Each row has a name. After each piece below comes the name of the row it's from, unless a question asks for something else. Each question is about the rows just above it. Some pieces are copies with a little noise.

[150 165 121 123 120 104  92 157 154  89 124 157 124 104  69 162 140 114
 117 178 153 176 153 113 123 153  98 122 123 153 168 177  94  69 104 141] -> k257
[150 165 121 103 120 104  92 100 154  89 124 157 124 104  69 162 140 114
 108 178 114  98 168  85 166 123 122 176 113 177 123 153  95 123 115  62] -> k204
[150 165 121 104 120 123  92 100 154  89 124 157 124 104  69 162 140 114
 108 178 114 176 166 113 123 153  98 122 123  85 168 177  94  69 104 141] -> k106
[177 168 153 123 122  98 153 123 113 153 176] is which row, read backwards? : k257
Which row holds [150 165 121 123 120 104  92 157 154  89 124 157 124 104  69 162 140 114
 117 178 153 176 153 113 123 153  98 122 123 153 168 177  94  69 104 141]? : k257
How many times does k257 hold [154]? : 1

[154 161 129 143 137 119 158 165 102 102 131 161 152 159 118 128 137 167
 142 103 111 125 112 146 104 124 143 147 146 119 110 113 103 135]  k223
[126 137 115 122 126 152 122 165 118 100 137 119 127 123 122 123 120 106
 142 113 147 137 144  98 124 121 114 112 150 149 140 139 125 107]  k249
[152 115 133 109 112 113 120 120 145 136 123 112 107 119 123 137 158 103
 111 157 106 135 126 118 144 130 127 126 120 139 116 129 138 150]  k862
[ 97 125 126 119 117 141 155 117 144 103 166 153 128 117 143  84 122 154
 151 154 150 132 139 111 137 128 142 147 108 134 109 119 105 132]  k329
[102 157 104 143 112 101  90 125 139 133 138 121 120 118 138 130 109 166
 144 132 144 183 137 162 111 129 129 131 129 131 154 117 141 120]  k735
[126 156 114 125 111  90 148 112 178 123 135 132 122 124 139 123 135 150
 125 144 131 147 102 136 118 125 141 144 124 130 101 113 144 152]  k291
[137 156 133 138  99 117 126 110 146 147 145 123 128 131 144 127  97 160
 157 160 149 131 130 146 105 157 112 130 146 131 111 133 120 110]  k551
[161 153 139 130 128 116 130 148 124 115 103 119 144 117 129 139 145 106
 122 104 129 138  98 105 124 128 118 118 152 135 110 166 118 123]  k808
[137 156 133 138  99 117 126 110 146 147 145 123 128 131 144 127  97 160
 157 160 149 131 130 146 105 126 112 134 146 131 111 133 120 110]  k688
[123 116 137 115 146 129 132 121 136 121 128 130 129 103 114 129 155 113
 111 130 110 136 115 152 143 125 161 141 108 130 140 120 128 131]  k293
[128 131 135 110 142 137 128 147 124  91 135 152 127 124 112 124 154 116
 123 109 133 135 123 110 122 127 132 137 137 132 131 125 120 108]  k473
[106 113 155 112 146 157 127 110 129 102 145 145 120 115 110 122 117 145
 151  85 150 116 133 114 117 128 113 137 121 113 139 123 110 105]  k672
find: [130 131 135 109 141 136 129 147 124  91 136 152 127 123 112 125 154 116
 124 109 132 135 123 108 122 126 132 138 136 132 131 125 120 107] : k473
[154 161 129 143 137 119 158 165 102 102 131 161 152 159 118 128 137 167
 142 103 111 125 112 146 104 124 143 147 146 119 110 113 103 135] is in which row? : k223
find: [154 161 129 142 137 119 157 164 102 102 130 161 152 159 118 127 137 167
 141 103 111 125 112 146 104 123 143 147 145 120 110 114 104 135] : k223
find: [102 157 104 142 113 101  90 125 139 133 138 120 120 118 137 131 108 166
 144 132 144 182 137 162 111 129 129 131 129 131 154 117 142 120] : k735

[146 135 161 122 117  97 129 114 140 119 156 136 135 140 125 157 140 122
 173 136 130 125 115 115 124 140 127 128 134 132 134 131 126 105 144 102
 180 121 117 134 152 131 100 131 114 148 135 140  99 131 133 156 143 133
  95 147 138 162 120 117 155 125] -> k404
[101 134 117 146 134 121 107 129 125 133  81 124 101 109 104 114 127 126
 123  92 138 132 130 138 119 132 146 124 108 120 109 130 138 138 137 117
 126 159 118 122 147 144 123  99 156 129 108 138 155 121 105 159 126 136
 143 133 167 127 144 140 117 121] -> k620
[146 135 161 122 117  97 129 114 140 119 156 136 135 140 125 157 140 122
 173 136 130 125 115 115 124 140 127 128 134 132 134 131 118 105 144 102
 180 121 117 134 152 131 100 131 114 148 135 140  99 131 133 156 143 133
  95 147 138 162 115 117 155 125] -> k864
[149 112  98 112 129  93 163 112  75 119 120 121  69 177 122 130 119 133
 142 149 125 117 113 138 157 127 134 127 140 161 126 141 122 105 164 119
 141 132 132 152 129 127 121 128 136 125 114 123 141 106 148 164 112 146
 102 120 147 191 171 109 168 137] -> k696
[125 153 130 138 107 133 173 136 163 127 160 148 155 131 130 159 107 129
 144 167 115 143 112 112 160 112 112 104 121  97 104 151  98 109 135 123
 136 114 113 150 125 141  94  88 110 116 148 148 116 164 124 149 180 125
 115 159 138 125 109 128 170  73] -> k295
[116 137 108 138 137 126 145 124 100 134  93 135 106 130 141 127 109 125
  97 106  83 129 124 145 139 128 127 112 141 138  99 150 134 106 146 121
 123 135 127 132 107 141 103  98 126 161 118 146 126 109 127 140 117 147
 154 150 167 164 136 136 141  99] -> k236
[136 125 148 140 123 128 129 122 129 111 118 127 137 125 117 139 128 108
 152 118 137 117 142 131 118 142 135 118 140 143 144 127 133 119 128 129
 134 124 134 127 123 139 113 130 118 137 129 143 109 129 136 134 143 139
 126 131 127 134 114 121 118 138] -> k29
[144 147 144 132 112 125 139 129 135 115 150 135 106 103 110 116 142 120
 113 161 173 148 122  93 155 117 118 138 135 130 153 133  98 127 128 143
 113 121 134 137 121 123 129 122 133  96 143  74 141 146 110 120 127  97
 113  89 111  94 118 116 112 127] -> k659
Number of entries in [149 112  98 112 129  93 163 112  75 119 120 121  69 177 122 130 119 133
 142 149 125 117 113 138 157 127 134 127 140 161 126 141 122 105]: : 34
How many times does k29 hold [127]? : 4
How many times does k29 hold [140]? : 2
find: [136 125 148 140 123 128 129 122 129 111 118 127 137 125 117 139 128 108
 152 118 137 117 142 131 118 142 135 118 140 143 144 127 133 119 128 129
 134 124 134 127 123 139 113 130 118 137 129 143 109 129 136 134 143 139
 126 131 127 134 114 121 118 138] : k29
How many entries does [146 135 161 122 117  97 129 114 140 119 156 136 135 140 125 157 140 122
 173 136 130 125 115 115 124 140 127 128 134 132 134 131 126 105 144 102
 180 121 117 134 152 131 100 131 114 148 135 140  99 131 133 156 143 133
  95 147 138 162 120 117 155 125] have? : 62

[167 110 101 167 132 145 132  83] : k146
[185 138 156 157 118 129 122  51] : k867
[ 82 147  76 131 144 180 125 181] : k121
How many entries does [185] have? : 1
Times [132] occurs in k146: : 2
How many entries does [ 82 147  76 131 144 180 125] have? : 7

[140 133 155 135  74 120 147 108] = k406
[122  91 154 143 119 134 138 111] = k857
[163 134 163 138  98 122 124 121] = k848
[109 159 149 103 160 112 143 115] = k475
[113 141 118  72 113 144 112 132] = k189
[101 145 134  85 103 122 149 134] = k313
[118 124 115 151 129 157 106 126] = k34
[152 116 153 112 143 115 103 149] = k150
[134 173 116 107 140 101 139 142] = k542
[130 102 107 124 139 102 148 105] = k340
[119 152 152 130  77 121 121 135] = k510
[136 123  92 103 152 128 107 118] = k248
Repeated in k189: : [113]
How many entries does [140 133 155 135] have? : 4
How many times does k313 hold [101]? : 1
find: [110 158 150 103 160 113 143 115] : k475
Count of [152] in k510: : 2
find: [102 144 134  85 105 122 149 133] : k313
Which row holds this, read backwards? [115 143 112 160 103 149] : k475

[123  59 119  79 102] = k364
[125  75 107  64  74] = k722
[125 152 180 135  78] = k435
[122 155  57 175 144] = k849
[ 74 202  64 107  74] = k446
[122  51  72 176 141] = k792
[ 74 107  64] is which row, read backwards? : k446
Which value appears more than once in k446? : [74]
find: [ 73 202  65 107  74] : k446
find: [123  58 118  80 104] : k364

[142 135 133 138 119 187 151 154 128 161 137 154 140] : k151
[157 137 121 117 150 127 171  99 139  82 119 108 111] : k31
[169 115 167 155 162 141 115 116 133 122 154 137 153] : k753
[119  85 134  93 153 110 114 120  91 165 129 138 125] : k587
[177 128 121 140 124 129 140 148 111 103 121 111 181] : k486
find: [120  86 135  91 152 111 113 121  90 164 131 138 128] : k587
Times [153] occurs in k753: : 1

[139 129 129 129 126]  k317
[131 107 162 105  99]  k63
[139 137 137 137 137]  k511
[122 115 122 121 122]  k263
Which value appears more than once in k511? : [137]
Which value appears more than once in k317? : [129]
Count of [122] in k263: : 3

[ 71 108 134 132 150  97 105 161 118  87 127] = k11
[108  97 132 150  97 161  87 127  97 118 118] = k126
[ 74 105 127  98 149 108 103 164 119  82 128] = k338
[ 81 104 125  81 149 112 102 165 118  81 128] = k410
Times [97] occurs in k126: : 3
Which row holds [127  87 118 161 105  97 150 132 134 108] read backwards? : k11
Which row holds this, read backwards? [127  87 118 161 105  97] : k11
Which value appears more than once in k410? : [81]
find: [ 74 105 126  97 150 110 102 164 120  80 130] : k338

[ 96 122 134 107 135 136 111 130 116 118  99 122 130 102 106]  k863
[123 134 157 155 140 151 127 139 139 137 137 121 153 169 139]  k939
[119 139 134 107 135 136 111 122 116 118  99 122 130 102 106]  k997
find: [ 96 123 135 107 134 134 111 130 117 118 100 122 131 102 105] : k863
Count of [100] in k997: : 0
Repeated in k997: : [122]
Where do [123 134 157 155 140 151 127 139 139 137 137 121 153 169 139] appear? : k939
Which row holds this, read backwards? [139 139] : k939

[123 134 133 133 123] : k565
[111 160 197 125 144] : k729
[128 128 123 128 128] : k726
find: [112 159 196 126 145] : k729
Which value appears more than once in k726? : [128]
Times [124] occurs in k565: : 0
find: [123 134 133 133 123] : k565
Times [133] occurs in k565: : 2
find: [123 135 133 132 123] : k565

[ 61  61 168 168 168] -> k461
[167 122 181 168 120] -> k311
[105  75 162 135  98] -> k373
find: [166 121 183 168 121] : k311
How many times does k461 hold [168]? : 3
Count the entries of [105  75 162 135  98]: : 5
Count the entries of [105  75]: : 2
How many entries does [105  75 162] have? : 3
[120 168 181 122] is which row, read backwards? : k311

[132  96  74 148]  k638
[ 96 101 122  77]  k700
[128 144 125 137]  k99
[125 142 138 109]  k880
[156 160 145 184]  k30
[148 153 138 141]  k896
[156 140 150 176]  k653
[123 133 129 130]  k681
[ 93 147  97  88]  k13
[108 134 155 102]  k346
[135 125 106 153]  k499
[149 149 149 149]  k256
find: [156 160 146 184] : k30
Number of entries in [156 160 145]: : 3
find: [149 149 149 149] : k256
Count of [149] in k256: : 4

[146 110  98 106 157 109 161 194 123 118 174 166 110 144  83 105 152 162
 155 170 113  91 139 131 172 110 114 143 113 128 116 153 117  83 148  87
 135 106 148 148 146 136 138 179 121 168 178 121  50 103 128 135 200  93
 114  99  84 115 170] = k959
[109 138 156 171 119 103 102  69 152 149 114 114 124  87 139 164  78 143
 120  93 116 138 126 165  89 160 109 119 160  90 157 126 143 123 118 188
 174 153 125 108  97 146 111 118 151 108 117 125 169 140  98 113  82 135
 142 151 150 148 104] = k530
[153 110  99  84 142 137 162 205 113 110 164 158 116 160  96  93 176 128
 147 175 133 104 130 107 177  91 139 146  98 152  98 130 113 103 143  72
  93  92 138 157 161 119 149 161 112 162 152 127  61 109 146 141 191 100
 114  97  91 110 165] = k721
[115 130 146 170 131  90 112  91 153 147 133 129 113  88 121 160  79 163
 130 108 107 122 128 171 102 158  98 126 157  85 157 136 142 100 127 178
 184 147 136 114  99 152 113 141 152 124 140 123 140 130  94 115 110 119
 138 142 133 146 122] = k679
Count the entries of [153 110  99  84 142 137 162 205 113 110 164 158 116 160  96  93 176 128
 147 175 133 104 130 107]: : 24
find: [116 129 147 170 131  91 112  91 152 146 133 129 114  88 121 159  78 163
 130 107 106 122 128 171 102 158  98 126 157  85 157 136 142 100 127 178
 184 146 136 113  98 151 113 142 152 124 141 123 140 131  93 114 110 120
 138 142 132 145 122] : k679

[ 84 148  91 100 185 158 101 138] -> k58
[ 75 125 130  91 130 130 113 130] -> k251
[ 87 142 139 131  56 190 121 170] -> k472
[101 141 158 100  70 187 116 132] -> k800
[ 75 125 109 112  61 190  83 173] -> k837
[ 75 125  90  91 150 125 113 130] -> k945
How many entries does [ 84 148  91 100] have? : 4
Which value appears more than once in k251? : [130]

[107 141 141 140 141 141 142 141 114 115 114 115 113 141 140]  k517
[159 110 109 111 109 109 108 110 148 148 149 147 149 109 111]  k86
[ 59 166 168 163 168 168 170 167 149 148 148  89  83 167 163]  k903
Which row holds [168 166  59] read backwards? : k903
Which row holds [167  83  89 148 148] read backwards? : k903
find: [107 141 141 140 141 141 142 141 114 115 115 115 112 141 139] : k517
Count the entries of [159 110 109 111 109 109 108 110 148 148 149 147 149 109 111]: : 15
find: [ 59 167 168 163 169 169 170 167 150 147 148  88  83 167 163] : k903
find: [159 110 109 111 109 109 108 110 148 148 149 147 149 109 111] : k86
Count the entries of [107 141 141 140 141 141 142 141 114 115 114 115 113 141 140]: : 15

[136 130 119 111 168  62 109] -> k294
[152 155 109 120 151 152  97] -> k196
[166  90 135  90 135  55  95] -> k98
[111 166 129 168 182 121 110] -> k815
[133 122 127 140 119 103  97] -> k392
[126 121 128 101 113 101 139] -> k796
Count the entries of [166  90 135  90]: : 4
find: [151 156 108 120 150 150  97] : k196
find: [136 131 119 111 169  63 109] : k294
Which row holds this, read backwards? [168 111] : k294

